X: rows in 4 groups, each row roughly a mix of its group's directions (one row in no group):
X (125 x 10):
[[-25 -32 -41 -20   9  40   0  -9 -17 -24]
 [-31  48 -16  14 -25  -1  22  24 -28 -10]
 [ 10 -12  38  41 -36   9 -15 -19  29  15]
 [-38  27  14  -4 -17  34  34 -17 -32  11]
 [ 28 -43  11  11  -3  30  -5   7  44  23]
 [ 11 -30  13  45  30 -24  33 -21  10  -1]
 [ 46  11  26   2   4   3  20 -13  54   7]
 [ -3   5 -42 -32  40  12   9  -2 -40  -7]
 [ 10   4  27  -2 -15  23 -35   3 -55 -23]
 [-38 -41 -32 -39  12   3  -3  11   3 -20]
 [ 54  20  20  13 -13  -6  21 -34  27   2]
 [ 25  36  -4  43  12  23 -16 -24 -32   6]
 [  1 -49 -19 -20  33  -2 -29 -25  19 -19]
 [ 29  11 -11 -14 -28  15  16  37 -36 -34]
 [ 15  38 -18  31  32  22  -6   6  -9 -42]
 [  7 -28  -1  11  36 -28 -24   8  33  40]
 [-34  20  -6  11  25 -20 -23 -45  27  20]
 [-52  29   0 -32 -14  -7  31 -17 -13  10]
 [ 46   1  -7 -19 -15  25 -11  54   5  -1]
 [-29  18 -25 -19  11  38   4 -21 -18 -43]
 [ 28   3   3  31 -36   9  -7 -36 -43  -8]
 [  2 -39 -14 -27  21  -4  44   7  39  -5]
 [ 13 -17   8 -25 -20  45  -2   2  41  34]
 [ 44   1  24 -15   7  -3  36 -19  44  -1]
 [ 34 -27   1  10  17 -41 -26  21  33  13]
 [  2  38  14   9   1  55   0 -21  21 -28]
 [-43 -15 -18 -17  32   0 -13  47  17   4]
 [  3  -2 -18  28 -29   0 -22 -13 -58 -18]
 [-22 -17  15 -50 -28 -29  23  10   7  26]
 [ 14  -9  44  36 -29  24 -14 -30   8  17]
 [-21 -15  12 -29  24 -33  -4 -18  44  29]
 [ 20  18 -18  45  27  34 -24 -21 -12 -17]
 [ 19 -31  27  17 -26  45  25   4  -1 -27]
 [-12 -21  18  43  30 -33   8 -22  30  13]
 [  2  -2  -1  13 -41  11 -31  -1 -52 -27]
 [  6  23  34   6  10  21 -44   6 -46  -2]
 [ 35  53  28  32  -1  -8   1 -11  -5  19]
 [ 21 -18 -19   6  14 -55 -20  37  15   5]
 [-55  -8 -22  -3  -1   2 -28  27 -37   0]
 [  4  41 -19   0  23 -49   4  20 -29 -14]
 [-23 -16   3 -32  25 -43  -4 -11  37  25]
 [ -8  21   5 -14 -45  37  14   1 -26 -37]
 [  5  13  -9  26 -48  -3 -28 -10 -43 -20]
 [-41 -12  -2 -31  35   3   0  38  28  11]
 [-31 -14 -16 -33  13 -56   6   8   1  22]
 [ 25  14  11   0  25 -11  32 -19  52  25]
 [-30 -32  35 -33 -12   2   3  10  37 -24]
 [ -7  -1 -43 -42  35 -11  19  19 -23  -9]
 [ 15  39 -41  21  31  16  -1   2 -28 -21]
 [ 28 -42  10   0  30   6 -30 -19  39   0]
 [ 12  43 -36  11  32   8  -3  -4 -43  -5]
 [-33 -13  11   6  16  -3 -24 -37  39  35]
 [ 30  42  36  27  -8 -31   0   2  15  24]
 [ -6 -27   7  -6  19   1 -32  -6  42  48]
 [ 35  38  14  35 -32   5  -9  10  30 -13]
 [ -7  41 -18 -48 -14  15 -31  19 -17   2]
 [-25 -11  -1 -58  -2 -33  22  23  12   4]
 [ 13  20  19  21  -4  14 -37 -11 -57  -6]
 [  2 -20   6 -14 -21 -41   4  20 -51 -25]
 [  0 -13 -13  20 -41   9 -14 -16 -55 -19]
 [ -5  -8  -2   0   0  34 -23 -38  49  27]
 [ 15 -23   6   7 -22  24  -8 -17 -61 -22]
 [ 21  18  -6 -11 -27  21  15  27 -40 -41]
 [ -2  25 -14 -26 -12 -14   3  28 -55 -27]
 [ 46 -48   1  25  16  17 -26   7  -5  -5]
 [ 22 -16  -1  30  36 -14  -4 -11  48  28]
 [  0  24  17 -17  38  -9  -5  28  52  11]
 [-49  -3  15   8 -17   3  11 -39 -32 -27]
 [ 31  48  37  20  -7 -24   5  -3   7  25]
 [ 35  -6 -10  13  42 -26  -4  13  35  33]
 [-40   6  -4 -30  23 -42   4  -3  33  20]
 [ 16  43 -23  -3  16 -41   6  29 -25 -16]
 [  9 -42   4  -6  -2  24  49 -28  20  20]
 [ -3  42  27  21 -47  -5  24   6   2  24]
 [-47  11 -33 -40  19 -24  10   1 -11 -12]
 [ 35  38  22  44  -2  12  -8 -21 -19  16]
 [ -5  18 -10  21 -45  -8 -30  -8 -46 -19]
 [ -4  -8   1  30  21   1  -2 -46  49  22]
 [ -5  15  21 -24  40  -4  13  14  51  24]
 [  0   6  28 -46 -10 -38  31  20   8  20]
 [  6  -3  14   2 -20  19 -35   6 -58 -28]
 [ 17  19  -2   8   3 -30  26  34 -42 -35]
 [-34 -42 -38 -24  11  26  -8  -2  -8 -24]
 [ 22 -24 -11  -1   7  -7  56 -36  22  12]
 [ 22   5 -11  58  13  26 -30 -21 -13  -2]
 [-14   5  -6  22 -17  10 -37  -1 -62  -8]
 [-35  -3   3  20  30 -24  -9 -49  20  20]
 [ -9 -49  37   9 -26   2  -7   7  39 -11]
 [ 46 -17  -5   5  20  11 -11  20  45  30]
 [-16  21 -10 -58  12 -23  30  21 -15  -1]
 [-12 -30 -35  16  19  43 -27 -21  -9 -21]
 [  6 -23  -4 -17  -6  -1  43  -3  60   7]
 [  9 -44 -28 -29  28  -8  -7   8 -40 -12]
 [  9  14   0  44  21  19 -19  10  21 -50]
 [ 44 -40   5  28  17  12 -33   1  21  -7]
 [-54  20 -20 -37  23 -25  12  -1   8   0]
 [ -1 -45  29  15 -24  35  28 -10 -13 -21]
 [ -8 -28  14  21   2  24  -2 -42  46  20]
 [  7  42   9  13 -35   4  29  27 -38   9]
 [ -9  40 -17  18  37 -28   1 -42  12   4]
 [ 40  21  57  -9  14  23 -10 -13  -4   2]
 [ 16 -21   9  55   9  26 -37 -22   7  -5]
 [-15  -2 -23   0  26 -21  34  -4  50  29]
 [ -1  23  32 -35 -15 -42  24  17  -4  26]
 [ 19 -37  17  21  25  13 -29 -17  45   8]
 [-16  22 -18 -57   1 -24  33  17  -9   7]
 [ 43 -41   5  26  21  12 -33   1  23  -6]
 [ 15  14  40   2  34  26 -27  -5 -41   8]
 [ 13 -20  32  48 -31  13 -20 -18  23  11]
 [ 22  33  35  19 -25 -36   6   4   8  34]
 [ 38  41  19  42  -4  12  -2 -21 -16  17]
 [ 27  17  -6  29 -18  44   1  12 -34 -31]
 [ 10 -37  -2  -2  34  -2 -33 -19  47  -8]
 [ 54 -28  -3  36   2   2 -28  21   5 -11]
 [ 33 -10  -4 -36  -5  18  -2  37  25  40]
 [ 22 -38 -10  -2  32 -27 -33   3  38  -3]
 [  9 -16   5  53  -5  40 -27 -18  12 -21]
 [ 18  20 -13 -38 -30  29 -11  37 -24 -14]
 [ -7 -21  10  21  38 -24 -15 -16  39  36]
 [-20 -56  26  -2 -18  32  -2 -17  13  18]
 [ -4  13  38 -40 -20 -36  28  16   7  21]
 [  0  12 -15  23 -48  -8 -24 -12 -45 -21]
 [ 24 -36 -12  -4  28 -40 -29  14  31   3]
 [-50 -15  -5 -44  19  -4  12 -33  -3  11]
 [ 16  26  -8 -38 -28  28 -11  38 -24 -17]]
which group is each row in? (one row of each group first):
[ 54 -26  -4  32  11  12 -25  26  -6 -13] : <132>
[  5  41 -18 -16   0 -33   4  35 -37 -19] : <93>
[ 15   3  -9  50  -6  47 -18 -29  -9  -9] : <46>
[ -6   0 -14  19 -26   1 -27  -6 -63 -19] : <134>

[ 25   9 -16  18  43 -33  -8   0  36  28] : <93>
[-17 -38  -6 -31  18 -49  -1  -2   4  30] : <132>
[-16  16   7  23 -13   6  24 -25 -35 -51] : <93>
[ 31  14   0  -5 -27  24  16  37 -26 -39] : <93>
[ 24 -56   6 -12  31  -7 -25 -17  23   9] : <132>
[-29  37 -13 -46 -16  13 -35   0 -14   7] : <93>
[ 30   1   4  10  -7 -51   0  44   1  27] : <132>
